[[-19  -4 -14 -11   6 -14  37  21  12]
 [ -2 -39 -10 -24  11   7 -14 -17   1]
 [ 24  29 -26  17  -5   3  19  -4  10]
 [-11 -36  13  25  15  -3 -12  -7  14]]
:
[[-11 -36  13  25  15  -3 -12  -7  14]
 [ 24  29 -26  17  -5   3  19  -4  10]
 [ -2 -39 -10 -24  11   7 -14 -17   1]
 [-19  -4 -14 -11   6 -14  37  21  12]]

[[ -1  -3 -16  30  30 -32]
 [ 36   1 -37  39 -42 -23]
 [ 22 -27  43 -39  39 -40]
 [-39 -42  27 -46  43 -30]]
:
[[-39 -42  27 -46  43 -30]
 [ 22 -27  43 -39  39 -40]
 [ 36   1 -37  39 -42 -23]
 [ -1  -3 -16  30  30 -32]]

[[  0  10 -23 -15]
 [-46 -45  20  52]
 [  4  42 -40   7]]
:
[[  4  42 -40   7]
 [-46 -45  20  52]
 [  0  10 -23 -15]]

[[-26 -21  38 -17  -5]
 [-28 -24  20 -14 -27]
 [ 26  27 -27  26 -10]
 [-32 -27  38 -20 -11]
 [ 21  24 -27  26 -13]
 [  6 -25  18 -32 -26]
 [ 11 -10  -5 -17 -27]
 [ -4  -2  -3   6 -27]
 [  3 -28  16 -31 -29]
 [ 10  11 -15  16 -22]
 [ 15 -16  27 -19 -17]]
:
[[ 15 -16  27 -19 -17]
 [ 10  11 -15  16 -22]
 [  3 -28  16 -31 -29]
 [ -4  -2  -3   6 -27]
 [ 11 -10  -5 -17 -27]
 [  6 -25  18 -32 -26]
 [ 21  24 -27  26 -13]
 [-32 -27  38 -20 -11]
 [ 26  27 -27  26 -10]
 [-28 -24  20 -14 -27]
 [-26 -21  38 -17  -5]]

[[ 32   8  43  35 -15  28  35  10 -41]
 [ -7  25  14 -11 -26  26  -2   7   9]
 [ 11  -2  31  36  22  12  41 -34 -41]]
:
[[ 11  -2  31  36  22  12  41 -34 -41]
 [ -7  25  14 -11 -26  26  -2   7   9]
 [ 32   8  43  35 -15  28  35  10 -41]]

[[  6 -26 -29   3 -44 -26 -17]
 [ 12  -7  16   2  27  -1   1]
 [ 21 -21 -23   5 -14 -20 -13]
 [ -2  11  10  -4   5  10   3]]
:
[[ -2  11  10  -4   5  10   3]
 [ 21 -21 -23   5 -14 -20 -13]
 [ 12  -7  16   2  27  -1   1]
 [  6 -26 -29   3 -44 -26 -17]]
---
[[  8  40  30  33 -35  -1   1  39 -33]
 [-41  26   0  36  -4 -36 -13  27 -41]
 [ 36 -29  12 -32 -36  33  -6 -31  37]
 [ 23 -39 -36 -37  42 -28 -35 -35 -36]
 [ 39 -35 -32 -25 -14  13  28 -33  39]
 [-31 -10  23  34 -38  21  19  41 -31]
 [-34  22  25  33  31  25 -25  35 -32]]
:
[[  8 -41  36  23  39 -31 -34]
 [ 40  26 -29 -39 -35 -10  22]
 [ 30   0  12 -36 -32  23  25]
 [ 33  36 -32 -37 -25  34  33]
 [-35  -4 -36  42 -14 -38  31]
 [ -1 -36  33 -28  13  21  25]
 [  1 -13  -6 -35  28  19 -25]
 [ 39  27 -31 -35 -33  41  35]
 [-33 -41  37 -36  39 -31 -32]]

[[ 28   2 -25  -7  19   2 -15   8]
 [-38 -38  30  19 -18  11  38  19]
 [ 34  23 -22 -14  35  -4 -15 -22]]
:
[[ 28 -38  34]
 [  2 -38  23]
 [-25  30 -22]
 [ -7  19 -14]
 [ 19 -18  35]
 [  2  11  -4]
 [-15  38 -15]
 [  8  19 -22]]

[[ 25  29   4]
 [ 10  20   9]
 [-47  15  46]
 [  5  27   9]
 [-37 -23 -22]
 [-34 -22 -21]]
:
[[ 25  10 -47   5 -37 -34]
 [ 29  20  15  27 -23 -22]
 [  4   9  46   9 -22 -21]]

[[ 40  -1]
 [-19 -26]
 [ -3 -48]
 [ 36   2]
 [ 35   6]]
:
[[ 40 -19  -3  36  35]
 [ -1 -26 -48   2   6]]

[[ -5   3]
 [-44  44]]
:
[[ -5 -44]
 [  3  44]]

[[  3   3  23 -26   9 -10]
 [  1  -7   3   6   4 -20]
 [  1 -11  26  -8  -5  -5]
 [  8  12 -12   7   9 -17]
 [  2  15  13 -29  17  -6]
 [ -1  17  -3 -22  16   3]
 [  7   1  -2   3  13 -37]
 [  9   8  -8   5  13 -31]]
:
[[  3   1   1   8   2  -1   7   9]
 [  3  -7 -11  12  15  17   1   8]
 [ 23   3  26 -12  13  -3  -2  -8]
 [-26   6  -8   7 -29 -22   3   5]
 [  9   4  -5   9  17  16  13  13]
 [-10 -20  -5 -17  -6   3 -37 -31]]
